Families of rows that turns and mirrors carry onto each other, the same ones carrying the whole set onto itself: the rest of each named row's family, in list order
4 families of 5 rows
S: [  3 -19 -14   6  30  23  14  -2  12  12 -30 -19  21  13   6 -40 -13  45
  -8  -8  49  14 -60  35  32 -23  -1 -52  58  33  65  22  -5 -23 -17  19
 -23 -26 -21   0  -2 -11  23 -38  22  -3  14  24  -7   7  14  46   1  10]
Q: [ -2  45 -27  -2  13  -3  52   7  -5   0 -30 -53 -10   1  18 -34  -7  65
 -29  -9   3  13 -27  -8  -2 -66  -4  -4 -20  18   0  29 -15 -21  20   1
  -7  37 -58  35 -38 -17  21 -24 -13   7  48  -6 -10  24   5  30 -27  17]
A: [ 27  -9 -36  22  14  22   5 -16  17   4 -21 -26 -13   8 -19 -41   7  12
 -20  -1  77  -5 -35  42  32 -28 -15 -29  26   6  64 -18  26 -19 -24  16
 -17 -16 -45 -18 -21 -29  43 -11  16 -10  18  15 -20  13   1  17  -6   2]
B: [-13  53 -40 -32   8  26  -9  39  -7  32  11 -29  57 -21   6 -23   5 -27
 -17  28  -3   5   3 -16 -17 -43  15 -19  34  11  12  58 -52  18  -7   7
 -34 -11  -9  15   3  -5   0  18   3 -33  -7  25   3 -35  -3  38 -17 -17]
H: [-45 -14  -9 -28  17  18 -40   0  24  24 -42 -44 -22  19 -24 -50  30 -20
   9 -10  35 -45 -40  20  14  24  -3 -27  10  -1 -11  17 -63   0 -16  19
  -3 -46 -22 -24  17 -38  43  -5  12  -9   7 -14   5 -11   7  60 -24 -14]
E: [-46  -6  -2 -76  19  26  -3 -20  -3  32  -6 -39   9   2 -10 -15  35 -19
   7  -1  10   7 -25  15  13 -14   9 -38   7  37  19  38 -35  -3 -18  19
   6 -35 -30 -12  19 -66  22  -7  34 -22  14   0  19  -8  -4  48   5   6]
N: [-36 -29 -12  12  37  -2  39   5  -5 -37 -29 -50  21  -6 -11 -43 -14  28
 -21  -4   3 -10 -11  29   6 -53   1 -10   4  33  20  51 -56 -51  31 -13
 -22  16 -42  16 -42  -2 -19 -39  16  -5  34  23   2  33   6  43 -32 -26]
M: [-13   5 -30  16  12  -1  -5   4  31   1 -76 -19  18  17  -9 -44 -27  27
  -7  21  52 -50 -47  33  31  -2  -2 -33  26   8  24  17 -29   6   0  23
 -27 -26  -8 -39 -19 -10  43 -22  -3   8  25  20 -21 -11   6  36 -27 -15]
Y: [-11   1 -36 -44   2  35 -12 -16  13  17  -2 -55 -23   2 -19 -37  62 -54
  -6 -11  37  -3 -18   1  23 -10 -14  -2 -18  16  17   0  -3  -8 -21  26
   0 -17 -45 -12 -10 -75  45   0  34 -27   4   6   7  -6 -10  25  -5   6]
W: [ 14  26 -46 -11   9  25  21 -39 -19  14 -34 -17 -34  24   2 -18 -33  56
 -34 -16  41  16 -58  16  16 -21   4 -17  13  -8  52  21  10   3  -1   8
  15   1 -38  -2  14 -21  33 -24 -23 -16  22  -7  12   9   7  40 -31  28]
U: [-17  31 -16 -19  22  25 -46  25   4  23 -24 -71  42 -14  14 -50  16 -32
  10  12  11 -61 -13 -17  -6 -26  10  -5   5  -6  -4  41 -84  14  -9  20
 -17 -16 -26 -22 -14   8  19  14  -5   0  -2  20 -17 -12   3  37 -31 -17]
C: [-12   6   7  22  50   8  -8  37 -26  -2 -19  -7  21 -15 -51  -1   8  -2
 -12  -7   9  19 -10  -9 -16 -12 -16   3  35  -2   7  38 -51 -29   3 -47
 -22  -8 -25  39  35  12 -14  -6  -6 -34  16 -16  13  10   2  39 -57 -22]
R: [  0  24  24  18  41  10 -42  51  -6  17 -26 -25  31   6 -46 -17  -4 -13
  17  -1  34 -45 -43 -11 -12  11 -10  -2  29  -5   8  15 -67  12  -2 -21
 -18 -28 -18  13 -11  19  -9 -10 -12  -6  33  -8 -21  17  -7  13 -69 -19]
G: [ 26  61 -47 -17  12  49  -4  10 -27  29  -8 -48   0 -14  34 -27  15  14
 -19  -7  19   8 -14 -29 -35 -65  18  11   9 -35  48  52 -25   8 -28   2
  -2  -4 -42  29 -10  16  23  27 -13   0   3  -2   1  -4  -3  35 -37  19]
K: [  2  26 -10  -8  35  28  16  23 -38  20  -8 -35 -23  12 -14  -4   3  13
 -25 -29  20  17 -47 -21 -15 -26  -6  20  -9  -3  23  34 -28  -5  -7 -40
   3  -8 -36  63 -18 -16 -14  -4  -5 -11  39 -38  21  34 -14  10 -73  18]
V: [-25  24 -46 -51  -7  40  11 -25 -11  23  11 -54 -63  20  10 -45  31   6
 -22 -27  16  -1 -29   6 -15 -32  15 -18  -7  -4  14  42 -41  -5 -13  24
  30  -6 -54  25  -2 -50  19  -2  10 -19  27 -20  27   4   9  67 -18  10]
P: [ 23  15 -14  27  31   3 -20  12 -29  -4   3 -31   4 -13 -54  -7   8 -26
 -15 -22  36   0  -3 -16   6   4 -29  23  13 -13  -6  -6 -35 -27  11 -30
 -20  24 -49  22   2  -3 -10   8 -10 -39  28 -13   1  44  -8   5 -59 -24]
T: [  7  -1 -33  39  16  -3  30  -8   2 -27 -17 -53  -2  -3 -22 -39   6   8
 -22   6  42 -19  11  34  13 -45 -16   0   3   5  10   3 -25 -51  25   6
 -12  42 -71   4 -60 -15   1 -28  14  -9  49  15 -17  52   3  19 -26 -31]
X: [-38   5  24   9  31 -28  13  24  22 -19 -60 -41  21   7 -37 -33   3  24
   8  10  17 -54  -8  18   6 -20 -13 -19 -14  19 -21  19 -60 -17  18  -1
 -13   1 -42  -9 -47 -13  13 -30   7  17  62  -2 -23  23   5  22 -42 -25]
F: [ 31  58 -55 -10   3  23 -28  26 -14  20  20 -51  33 -20   0 -35  25 -50
 -23   4  26   3   3 -30   4 -31  -7  20   9  -5   1   9 -33   0  -6  19
 -37  11 -23  -1 -11 -15  30  33 -10 -36 -14  21 -19  -8  -8  12 -23  -4]

Same family as Y: A, P, T, F
Same family as G: Q, W, K, V
Same family as M: H, U, R, X

